Each named turn below is shown by a few rows before and after it. Which turns, in which order, take the first row of each later pair to the second? The first pair is answered.
J (before -> after):
.13; .02; .08; -.01; .02; .00; -.06; -.07; -.05; .05; .04; .01; .01; -.05; -.06; .01 -> .06; -.03; .02; .02; .10; .03; -.06; -.07; -.07; .05; -.02; -.05; .06; -.08; .00; .06
.05; -.20; .11; .10; .18; .21; .19; .28; -.01; .21; -.22; -.26; -.04; .09; .39; .34 -> .02; -.05; .11; -.01; -.03; .05; .33; .24; .24; .12; -.30; -.25; -.13; .17; .40; .32
.00; -.11; -.02; .02; .27; .22; -.22; .05; -.22; .16; -.01; .03; .09; -.25; .15; .18 -> -.23; .00; -.22; -.07; .19; .16; -.02; .07; .04; .00; -.13; -.08; .03; -.16; .35; .22
-.11; .07; -.08; -.03; -.30; -.15; .11; -.05; .37; -.25; -.06; -.07; -.15; .19; -.04; -.09 -> .23; -.01; .14; .01; -.29; -.17; -.01; -.10; .14; -.12; .08; .02; -.15; .16; -.23; -.18
K (before -> after):
.21; -.21; .35; .21; -.17; -.16; -.21; -.13; -.32; .11; .20; .26; .01; .04; -.34; -.29 -> .33; -.13; .14; -.27; .19; -.06; -.29; .06; -.17; .20; .07; .50; -.07; -.34; .04; .07
.09; .17; -.02; -.26; -.21; -.11; .25; -.04; .33; -.14; -.07; .10; -.16; .12; .12; .12 -> -.09; .15; -.10; -.19; -.16; -.05; .25; -.02; .32; -.16; -.11; -.04; -.08; .14; .23; .15
-.09; -.18; .12; .00; -.01; -.13; .01; .05; -.14; .01; .05; .09; .24; .09; .09; .07 -> .00; -.15; .16; -.01; -.04; -.15; -.02; .06; -.15; .01; .05; .10; .25; .13; .08; .08
H (before -> after):
-.12; .05; .12; .07; .06; -.10; .05; .05; -.06; -.24; .01; .14; -.04; -.19; .31; .20 -> -.18; .10; .13; .12; -.08; -.20; .09; -.01; .04; -.31; -.04; .09; -.09; -.12; .27; .15
-.50; -.23; -.14; .40; .22; .16; -.08; -.04; -.32; -.01; -.05; -.32; .39; -.02; .18; .09 -> -.35; -.01; .02; .44; -.45; -.15; .19; -.23; -.04; -.25; -.03; -.30; .11; .33; -.25; -.31
.21; .31; -.03; -.32; -.26; -.18; .15; -.02; .54; -.17; -.11; .20; -.30; -.02; .08; .02 -> .37; .21; -.03; -.45; .14; -.04; -.04; .07; .33; .00; -.03; .38; -.23; -.28; .21; .17
U (before -> after):
.07; .10; .22; -.08; -.03; .06; -.16; -.23; .10; -.03; .02; .21; -.15; -.24; -.38; .05 -> .05; .09; .25; .02; -.08; .03; -.16; -.21; .08; -.02; .03; .16; -.09; -.14; -.45; -.03
.32; -.08; .11; -.30; -.02; .14; -.16; -.06; -.01; .09; .20; .15; -.14; .12; -.14; .03 -> .26; -.12; .17; -.12; -.11; .07; -.16; -.08; -.12; .08; .23; .01; -.09; .22; -.25; -.06
-.20; -.12; -.13; -.12; -.23; .00; .09; .05; .26; -.19; -.02; .16; -.07; .17; .06; .09 -> -.05; -.15; -.12; -.24; -.08; .02; .00; .09; .20; -.14; .02; .27; -.05; -.02; .16; .20
.27; .02; .19; -.39; .18; -.10; -.16; .00; .00; .17; .01; .34; -.12; -.26; .06; .13 -> .27; -.12; .34; -.04; .14; -.02; -.28; -.07; -.31; .28; .17; .20; -.01; -.14; -.21; .00
Pairs:
Each pair is 2 to 3 turns apart.
-.42; -.12; -.15; .23; .19; .11; -.11; .03; -.23; .11; .05; -.12; .17; .04; .14; .05 -> -.45; -.03; -.28; .11; .13; .06; .05; .07; .03; .03; -.10; -.16; .12; .06; .22; .12 => U U
-.07; -.21; -.06; .33; .23; .31; -.01; -.02; -.32; .35; -.08; -.11; .05; .02; -.05; .22 -> -.29; -.15; -.16; .34; .16; .32; .09; .01; -.23; .25; -.17; -.20; .05; .14; .05; .22 => K J
.46; -.17; .20; -.25; -.07; -.14; -.14; .05; .00; -.12; .07; .32; -.06; -.10; -.35; .03 -> .10; -.10; -.16; -.41; .19; -.03; -.06; .21; .22; -.21; -.13; .18; .00; -.28; .08; .39 => K J
-.24; -.24; .08; .44; .01; .14; -.03; -.23; -.28; -.08; .10; -.30; .20; .22; -.14; -.23 -> .05; -.23; -.04; -.07; .51; .30; -.26; -.02; -.31; .13; .03; .04; .15; -.24; .17; .15 => H K H
-.19; -.14; .04; .25; .07; .09; -.05; .04; -.11; -.05; .10; -.06; .13; .10; .04; -.07 -> .15; -.03; .06; -.22; .16; .04; -.08; .11; .10; -.02; .08; .24; -.08; -.10; .14; .04 => H K K
-.18; -.27; .17; .47; .06; .08; -.07; -.03; -.30; .04; .15; -.34; .27; .10; -.12; -.11 -> -.31; .00; -.29; -.14; .23; .05; .07; .15; .26; -.10; -.14; -.21; .08; -.15; .42; .28 => J U U
.26; -.01; .21; -.06; -.19; -.17; -.17; -.18; -.17; .12; .13; .00; .06; .04; -.39; -.28 -> .40; .01; .11; -.34; -.07; -.17; -.22; -.13; -.04; .15; .08; .19; -.04; -.12; -.26; -.12 => U K U
-.02; -.16; .03; .16; .46; .50; -.08; .10; -.20; .36; .03; -.11; .13; -.04; .30; .50 -> -.39; .00; .04; .53; -.21; .27; .32; -.11; .07; .08; -.02; -.43; .04; .49; .01; .11 => J K
-.01; -.23; .07; .20; .32; .29; -.23; -.01; -.31; .32; .33; -.09; -.10; -.02; -.19; -.16 -> -.27; .10; -.35; -.23; .38; .20; .03; .12; .29; .08; .08; -.09; -.25; -.14; .28; .13 => J J U
-.41; .11; -.32; .03; -.10; .08; .27; .07; .25; -.18; -.21; -.12; -.05; .15; .24; .08 -> -.37; .09; -.34; -.02; .06; .18; .18; .08; .19; -.15; -.21; -.06; -.01; .03; .39; .22 => U K U
.01; -.12; .28; .02; .20; .33; -.17; -.01; -.37; .32; -.13; .05; .29; -.30; .13; .04 -> .29; -.05; .38; -.19; .12; .27; -.20; -.01; -.31; .33; -.12; .24; .17; -.35; .05; .01 => U K K
